A single turn carries every row of the set below to another of its rows. Some are shown first; where does it send the rows asked next?
guve: [-17 -25 -20   2   8  18   1   7  26   6 -22 -27  26]
Zot: [-15 -23 -19  -2  -6  20  -4   2  27  -1 -20 -34  27]
Bok: [-20 -15 -14  -2  10  10  -9   6  24   3 -17 -38  30]
vazo: [  0 -33   1 -24 -28 -18  15  -9  13  16   1  20  18]
Robi: [  7  -7   2 -25 -11  -6  -7   1  23   1 -17 -39  -7]
Bala: [-17 -28   7   1  -4  -9  27 -13  23   9  15   3  38]
Moki: [-11 -15 -12   8   6 -20 -34   1  15  -7  17 -39  13]
nom: [-14 -25 -18   5   6 -25 -37  -7   8  -1  17 -35  13]
nivez: [-15 -34   8   2  -2  -3  28 -13  22   9  15   5  36]
Bol: [  3 -18   4   0   4 -39  -3  -4  10  25  20  18  25]
fol: [ 12  -4   1 -21 -11 -11  -4  -4  15  12 -18 -36  -7]
bemi: [  4 -16   4   1   5 -38  -6  -2  13  21  17  19  28]
Petob: [  2 -25   4   1  10 -35  -8  -3   9  22  23  18  30]
veke: [ -6 -31   1 -30 -27 -22  11  -7  15  14   6  20  17]
Vis: [-11 -15  -9   8   4 -21 -33  -8   2  -7  14 -35   7]
fogi: [-12 -13 -17  -8   1 -29 -33  -2  12  -5  16 -37  14]
tezo: [ 18 -17   6 -19 -13 -13  -5  -5  20  12 -13 -37 -10]
berel: [ 17 -10   2 -22 -18 -15  -3  -3  25   6 -17 -42   6]
Debes: [ -3 -26   0 -24 -22 -17  12  -8   7  14   7  24  15]
govu: [-19 -29   6   8  -2  -8  25 -13  23   7  20   9  34]
sali: [ 13  -7  -5 -24 -15 -16 -14   1  24  16 -14 -36  -3]
Zomo: [-20 -17 -21   1   2  16  -7   2  18   3 -24 -24  28]
puvo: [  3 -20   8   1   3 -35  -4 -10   7  22  18  23  31]
buf: [-12 -13 -21   1  11  11  -5  12  25  -6 -16 -28  31]
Dasu: [-19 -27   7  -2  -2 -10  29 -16  15  14  18   8  35]
Gug: [ -5 -15  -9   0  -2 -24 -42  -1   9  -5   4 -36  15]
kifo: [ -1 -33   3 -32 -22 -20  10 -10  16  19   3  18  13]

fol -> Vis
Bol -> govu
And these:
berel -> fogi
Gug -> Bok
tezo -> nom
Zot -> sali

